Families of rows that turns and mirrors carry onto each other, the same ones carrying the whole set onto itself: the rest of each named row's family, in list order
5 families of 8 rows
Kalov: [  0  -7  40  -3   1  -4  -2 -19  32   0  15 -23 -25 -25   8  -5 -18 -11
  17 -18  -5 -26 -25   1  22  13   4]
gimu: [-20 -33   4  -4   2   6   4   2  18   3  16 -24  -9 -23 -15   2 -25 -18
  15  13   9   4  -2  19  17  -8 -16]
Zoken: [ -4   1   1  15  -1  -9   9 -27  28 -19  19   5  12 -29   6  -2 -19  -6
  12   6  17   9 -30  -4  16  23  -6]
mozor: [  6  -7  14  31  26   1  -4   0  16  13   8  -9  22 -19  -5 -13 -16 -23
  -6  33  31  27  -8   9  10   4 -14]
pegap: [-20 -10  36   9  23 -18   4 -32  19   3  23 -15  16 -22  16 -16 -29 -27
  14  -3  12   0   9  18  -5  19  -4]
rutip: [  1  -7   8  14  -4  -7   7 -26  23 -21  18   6   8 -36   1  -2 -19  -4
   4  10  27   2 -27  -5  16  27  -2]
suzet: [  1 -11  16  28  27  -4  -7  -3  20   1  10 -14  20 -18  -3  -7  -4 -29
  -2  32  32  28  -2  13   3  -2 -14]
sude: [  5 -12  54   6  20   7 -16   6  20  28   4 -39  -1  -5   2 -17 -10 -40
  10   3   8   0  -1  17   9  -3  -8]
Zut: [ 16  -5  10  13  -4  13 -13  13  39   0   0 -19 -10 -17 -13   1  10 -19
  -2  10  22  -3 -25  -6  33   3  -1]
Musu: [ 23  16  44  24  24  -7 -15 -22  30   9   4  -9  11 -17  19 -16  -6 -25
   1  -1  26  -8 -25  -4   9  27   7]
pero: [-16 -36   9 -10   4   3  10   1  20  -2  13 -26  -4 -33 -10  -5 -20 -14
  15  10  10  -5  -6  12  13  -9 -27]
Ver: [  3  -9  12  21  23  -1  -8  -1  19   8  10  -9  27 -14  -2 -12 -11 -31
  -6  30  40  24   0  14   9   4 -16]
Buv: [ -1 -13  17  31  27   4  -9 -11  22   9  12 -15  27 -19  -1  -7 -14 -29
  -6  27  41  25   3   7   8   3  -6]
pina: [-22 -36   4  -7  -2   3   0  -1  13   5  18 -25  -5 -31  -9   0 -21 -12
   8  11  13   0  -4  14  17 -11 -16]
befe: [  8 -17  48   3  28   7 -12   4  14  29  10 -40  -2 -15  -3 -11 -19 -39
   3   5   5  -9   3  19  18  -9   1]
lotil: [  3 -12  44   4  27   6 -21   2  27  30   7 -42  -3  -6   1 -17 -11 -36
   7   3   8  -4   2  22  14  -9  -5]
rop: [-14 -32   3  -7   6  -2  10  -5  14  -1  18 -29  -7 -28 -11   2 -24 -16
  11  16  12  -6  -1  18  21 -10 -18]
Vabep: [ 27  -8  15  12  -4  14 -19   9  31   6   1 -24  -1 -16 -15   3   2 -18
   0  16  32  -7 -27   0  33   1  -6]
rupot: [-20 -14  39  10  22 -12   8 -35  16   8  19 -11  16 -25  20 -19 -27 -21
  11  -1  14  -4   1  30  -3  16  -7]
Ropor: [  0  -4  35  -9  -2  -3   0 -14  31   7  14 -17 -18 -20  10  -8 -23 -15
  16 -22   2 -32 -23  -1  27  19   2]
Vatef: [  6 -14  53   5  21   8 -10   9  29  30  13 -35  -6  -6   3 -12 -15 -41
   7   5  11  -5   2  18  16  -8  -1]
Fenif: [ 26  16  48  24  25  -3 -14 -22  36   4   5  -8  10  -9  11 -19 -10 -27
   3   2  22  -2 -23   3  13  28  11]
Pud: [ -4  -2   0  14   3 -14   2 -29  22 -22  12   3   8 -34   1  -5 -12  -1
   4   7  22   2 -28  -3  16  25 -11]
tadif: [ 17  17  49  25  18  -4 -20 -16  37   9   6  -2   9 -12  15 -20  -4 -26
   1  -4  22   4 -23  -3  10  26   8]
ligu: [-20 -10  32   3  25 -11   7 -27  12   8  16  -8  22 -26  18 -17 -28 -24
  19  -1  14  -2   7  24  -2  21  -5]
Kalud: [-15 -11  40   6  30 -20   6 -31  12   8  24 -12  10 -21  19 -16 -35 -25
  15   1  11  -1   0  18  -3  14 -12]
dasus: [ 18  21  42  29  22 -10 -16 -19  32  11  11  -4   5  -7  16 -11  -5 -30
  -2   2  24   1 -19   1  17  25  14]
Ziv: [  6 -10  14  23  23  -1  -5  -9  23  14   6 -11  27 -19  -6 -10  -8 -24
  -8  35  28  29   0   9   7   4 -12]
mepap: [  7  -9  33 -12  -4  -2  -7 -14  26   3  11 -20 -22 -23   3 -12 -18  -9
  18 -14  -6 -28 -30  11  21  17   2]
tuki: [ 23  -7  18  17   0  10 -19   7  35   3   4 -26 -20 -14 -14   3  -2 -19
  -3  13  21  -2 -34  -9  28  -1  -4]
vuki: [ -3 -11  37 -10  -1  -2  -9 -21  31  -2  11 -25 -21 -21  10  -2 -14 -20
  21 -22   4 -31 -20   6  17  14   5]
non: [ -3  -5   2  15  -4  -5  -5 -30  33 -18  13   4   7 -27   5  -8 -13   0
  10   8  29   6 -30  -2  12  29  -4]
liben: [ -1  -9  37  -5   1  -1  -9 -14  27  -3  18 -24 -22 -22  10  -9 -23 -14
  18 -23   8 -30 -26   9  24  13   5]
Mar: [ 23  -6  16   9   0  12 -13  14  33   4   2 -17 -14 -17 -11  -2   1 -14
  -2  15  22  -1 -36  -2  36  -3  -7]
miz: [  5 -16  50   4  26   2 -16  10  23  29   5 -36 -10 -10   1 -14  -8 -38
   2   3  17 -12   4  17  15  -6  -7]
peg: [ 25  10  46  22  18   1 -19 -17  37  17   7  -3   8 -12  25 -14  -9 -26
   1  -1  19   0 -19   5  15  24  16]
lal: [-21 -32   4  -3   6   0   2  -8  12  -5  16 -33  -3 -30 -22  -6 -24 -12
  11  12  16  -3  -8  14  13  -5 -20]
kef: [ 24  -4  14   8   1  11 -23  11  33   3   6 -25 -11 -17 -15   0  -4 -17
  -1  12  22   2 -27 -12  33   2   2]
gisu: [-22 -14  36   7  28 -11   2 -34  17   7  22 -12   7 -25  16 -21 -34 -20
  13  -4   4   4   0  17  -5  19   2]
Sov: [ -2  -5  -5  14   4  -8   4 -26  27 -16  16   7   2 -36   3   3 -20  -4
   6   8  27  -4 -26  -2  17  23  -2]

The rest of the family of befe: Buv, Vabep, mepap, non, peg, lal, gisu
The rest of the family of Pud: Kalov, pegap, Ver, rop, Vatef, tadif, Mar
The rest of the family of vuki: gimu, mozor, sude, Musu, ligu, tuki, Sov
The rest of the family of lotil: rutip, pina, rupot, Fenif, Ziv, liben, kef

Families of rows that turns and mirrors carry onto each other, the same ones carrying the whole set onto itself: the rest of each named row's family, in list order
3 families of 6 rows
Moso: [  5  -2  -8  18  26  24 -29  -3  24  15 -14  21 -15  22 -10  -9   5   1
  43 -19  31  15  13   4  -1  26 -25]
tud: [  7  -1  -3  19  21  22 -29  -6  28  26 -20  18 -12  15  -8  -6   6   2
  37 -19  26  25  10  16  12  20 -25]
Ked: [  6 -31  -5  19   2  22  -8 -22  -1 -11   2  15   1  33  11   6 -21   3
   8 -24   7 -11   0  38  14  20 -24]
kigeb: [-13 -30  -4  15   6   2 -21 -18  25   1   4   6 -11  -1 -21  -5 -17 -20
  34 -17 -15   0  -8   1 -14  16 -15]
tamo: [-11 -12  -1  -2  19  12 -10 -10  19  -5  15   8  24  35   7  14   4 -22
  15 -37  24  22  29   7  11  16 -33]
mozo: [-18   2   1  -3  17  14  -8  -8  17  -8  16   6  29  23   8  14   3 -23
  14 -33  16  24  19   7   0  13 -28]
Koro: [ -6 -24   0  15 -16  -3 -24 -12   9  -1  -3   7  -4   8 -22  -4 -12 -25
  34 -18 -11  -2  -7  -2 -11  13 -17]
zav: [ -5 -10  10   8  -3  -2  -9  -4  23  16  -4   2  -4 -15   6  31  -5 -14
  28 -30   6 -11  25  -8  31  14 -33]
tulem: [  0 -24   0  24  -3  20 -12 -13 -10 -12   1   9  -2  36  10   4 -18   2
  18 -11   5 -15  12  37  15   1 -28]
Napet: [ -6 -27   9  14  -1   2  -6  -9  30  15  -9  -5  -7 -16  14  26 -16  -9
  21 -35  13  -6  33  -1  27  20 -25]
Gakup: [-41 -11  14   7  18  38 -14  -4 -10  -3 -12  -4 -24   4  13  11   3  -4
  32 -33  19   0  24  15 -11  13 -21]
ravo: [-22 -20   4  14  -6   4 -20 -13  12   1  -1  -1  -4   4 -19  -6 -10 -26
  34 -15 -16   5  -7   8 -13   2 -16]
lize: [ 16 -12  -3  16  25  18 -26 -18  24  15 -18  19 -14   7  -5 -13   3   5
  44 -25  22  23  11   8  -1  28 -15]
nagoz: [ -4  -7  10  14 -14   1  -9  -3  20  23 -13  -3  -3 -13   5  26 -13 -11
  18 -27  13  -6  23   3  32  18 -31]
Saka: [  5 -16   3  27  -4  24 -14 -10  -1  -4  -8  11  -1  33  15  11 -17   8
  14 -11  10 -10  -2  43  16   8 -23]
ropo: [-28 -21  16  16  18  35 -16  -7  -7  -4 -17  -2 -29   8  19  17   7   5
  43 -34  17  -6  24  11  -8  10 -19]
giso: [ -4 -10  -8   1  22  15  -3 -12  20 -13  16   7  30  25  11   4 -10 -16
  14 -33  19  19  33   9  -2  18 -24]
fes: [-28 -23  13   7  22  36  -7 -18 -10  -7  -8   1 -28  -9  19   5   0  -1
  34 -37  14  -9  28  13   0  19 -22]

The rest of the family of zav: Moso, tamo, Koro, tulem, ropo
The rest of the family of Napet: Ked, kigeb, lize, giso, fes

Families of rows that turns and mirrors carry onto each other, the same ones carrying the whole set onto itself: the rest of each named row's family, in list order
4 families of 8 rows
seg: [ 16  18   9 -16  -8  23 -13   1 -15   8  31  17  -1  -1   4]
mefa: [ -7 -13  14  14  -9  21  -9 -14   0  -4   9  12   0  16 -18]
gumu: [  2 -22 -15   2 -12  -4  -1 -20 -25 -22   1  -3  23   4  11]
fev: [ -6  -9   3   0   0  22 -27 -26 -13  -4   7   9   3 -17  24]
zura: [-10 -22  -8  12  -4  -8  -6  -4 -25  -3 -11 -17  14   0  -3]
tise: [ 12  13 -16 -30   5  -6  -8  -7 -23  -8   7  -3   8  -4  23]
mipu: [ 10 -13 -23 -18 -19  21 -19 -12 -15 -11  19  13   9  18  -5]
zetub: [ 10 -19  -1  -5 -14 -10   3 -27 -11  -3 -11   2  15 -10  -5]
rapo: [ -1  -8 -13  -3 -22  17 -13 -11 -41  -2  17  15  26  10  -4]
lin: [  4  15 -18 -19  -6  12   1 -12 -33   4  -3 -15  -4   4  12]
nevu: [ -3  -9   0   4  -6   8 -20 -26 -15 -13  19  17   4 -23  20]
bom: [ -4   4  25   8  15  -6   2 -11 -21  15  -2  10  -6  -3   6]
vubid: [  6   1   7 -18  -2  -8   5  10 -18   3  -2   5  11  27 -18]
ruvod: [  6  -8 -11 -16  -6 -12  10  11 -26   9  -8   3  -7  19   7]
zal: [  2 -19  18  15  -6   3 -21   9  -7   1  22  14  16  -5 -10]
Rari: [  5   3   8  -8  12  21 -24  12 -12   1  28  15  -9  12  20]
zib: [  4 -13 -15 -26 -17  20 -24  -5 -10 -16   7   3  20  14  -1]
tode: [  0 -15 -12   0 -14 -20   6 -26 -20  -7  -3  -1  12   2  -8]
zilo: [  2   6  -1 -22   7   1 -10 -18 -30  -8  13 -12 -11  -6  27]
lofib: [ -7 -24  12  22  -7   8 -10  -8  -9   3  17  16  -5  17 -11]
govo: [ -5   2  19   9  17 -20   1  -2 -16   6   5   0  -6  -4  16]
peram: [-10  10   7   1  -3   6 -15 -19 -21 -23  20  -6  10 -21   4]
Murif: [ -9  10  11 -12  13  23 -25  11 -20   2  17  12   0  20  10]
mem: [  3   9   9 -10  10   5 -15   7  -7  16  25  17 -20  10   2]
zado: [  2 -19  -5  14  -9   0  -6   5  -2   2  14  24  13  19 -15]
Nidog: [  7   4  13   0  11  -1  -6   8   0   7   2 -15 -13 -11   6]
nibi: [  8   5  -4 -31   7  -7 -13  -2 -31   3  -4   2  15  -6  24]
luk: [  0   3 -14 -23 -19  14 -14  -7 -23  -1  28  13  14  26  12]
Famu: [  8  -2  -4 -13   4  -6   2  12 -17   7   5  -4  -1  37  -8]
pezat: [  4 -17   8  14  18 -13  -2  -7  -9  -4  -2   0 -12 -12   0]
bakim: [ -2  -5   5   8   5  13 -26 -25  -6 -15  35  10  10  -6   5]
pumu: [ 16 -14  -7  -5  -9   9  -5  15 -19  28   0   6   2  20  -3]

The rest of the family of tise: mipu, nevu, Rari, tode, lofib, govo, Famu
The rest of the family of rapo: seg, zura, lin, zal, peram, Nidog, pumu
The rest of the family of vubid: mefa, fev, zetub, bom, zib, Murif, nibi

Families of rows that turns and mirrors carry onto each other, the same ones carrying the whole set onto itself: the rest of each named row's family, in list order
5 families of 6 rows
gasev: [-14   3  28   0 -15   3  -5   6  15   0 -13  -7  -2 -22 -13 -15 -25 -10
  17]
veg: [-20  -7   5  20   1 -17  17 -21 -17 -24   8  -2  -5   1 -19 -38  -5  25
   1]
mukef: [-17   4  25  12 -19   4   6 -15  22  -5 -22 -11  -6 -28  -4 -31 -33  -1
   1]
mabo: [-31  27  18   8  -7 -14 -10  -1  21 -10 -27  -9   4   1  -6  -7 -24   7
   9]
mamav: [-19 -10  27   7   9  -3  18 -24 -15 -40   6 -29 -17  -6 -29 -36 -11  11
  20]
Duvuk: [ -9   3  12   0 -16 -26  -9 -20  13 -17   2 -25 -25  -6  -1 -16 -34   6
  19]
sot: [-25  -1   8  11  -5 -20  -2 -23  27 -13 -16 -21 -19 -27   2  -1 -18  11
  25]
nup: [-19  15  14   0   4 -28   5  -3  25 -13 -14 -18 -21  -7   1   1 -32  -2
   5]
boni: [-26  14  13  34  20  -6  26   0 -15 -28  -6 -23 -16  13 -12 -19 -12 -19
   9]
fugef: [-23   5  31   5  28 -10  31  -3  -9 -37  -4 -23 -16   0 -25 -24 -16  -1
   0]
legek: [-41   0  17  28   9   7  18 -16   3 -27 -14 -22  -5   1 -33  -7   5  -9
  34]
zanob: [-14  20  11  13 -16 -18 -21  -4  -3 -11  -8 -15  -4   3   6 -23 -25  11
  18]
Pakul: [ -9   3  36   6  14   7  17 -19 -11  -3  -2  -1  -8 -12 -29 -15   2 -13
  21]
Sop: [-26   3  13   7  14 -19  18   5 -10 -20   4   7   1   9 -29 -17  -2  12
  -1]
redaz: [-11  10  -4  31 -21 -12   1 -18   4 -24   3 -21 -15   6   7 -24 -29   0
  20]
Nas: [ -3   6  28  21  18   2  27 -26 -18  -5  -3  -5 -15 -16  -9 -30  -6  -9
   4]
Kimis: [-28   2  17  30  -8   3  21 -35  -7 -35  -4 -31 -15  14 -26 -38 -17  -4
  15]
vadu: [ -6   3  18  18 -10  -3  -1   2   2   0 -10 -10 -10 -30  10 -29 -27  -6
  10]
Pavur: [-12   5  38   8   4   9  28 -40   0  -9 -11  -6  -9 -10 -30 -30 -10  -6
   3]
Ravag: [-22  21   6  17  -5 -13   3  10  17 -19  -6 -11  -6  13  -6   3 -23 -14
  18]
taga: [-39  -6  11  15   5  -9  23 -22   7 -23 -10   4   5  -7 -33 -20   3  25
   2]
Tiri: [-29  14  12  22  19   8  14 -13 -19 -22 -15 -19 -16 -15 -32  -8  14  -3
  12]
gevem: [-31  -8   2  14 -20 -23  -8 -23   4  -6 -16 -21 -31  -2 -21 -33 -26   2
  -5]
Bolu: [-29  15   8  25 -15 -10 -10 -24  15 -13 -26 -15   0 -16   7 -21 -19  21
  16]
risim: [-33  -8  24  15  27  -1  28 -16  -1 -35 -11 -23 -12 -22 -25 -17   2  10
  20]
madir: [-25  10  18  11  -4  12   9 -34 -17 -29  -8 -26 -18  -2 -45 -26   2   3
  10]
laf: [-35   9   2  29 -18  -2   9 -26  33 -23 -20 -16  -2  -6  -9  -5 -17   4
  23]
guvig: [-31   0   0  17   3 -29  -5   5  -1   1 -19 -14 -31  -5 -11 -15 -18 -10
  -7]
Lozav: [-20  23  15  20  14   2  22 -19 -23 -27 -11 -24 -23   1 -27 -26  -7  -5
 -13]
fafi: [-43 -12   3  12  -9 -17 -12 -11  13   1 -24 -14 -23 -14 -29  -9  -7  -1
  13]

The rest of the family of mukef: gasev, Pakul, Nas, vadu, Pavur
The rest of the family of Kimis: boni, legek, redaz, Ravag, laf
The rest of the family of madir: mabo, zanob, Tiri, Bolu, Lozav

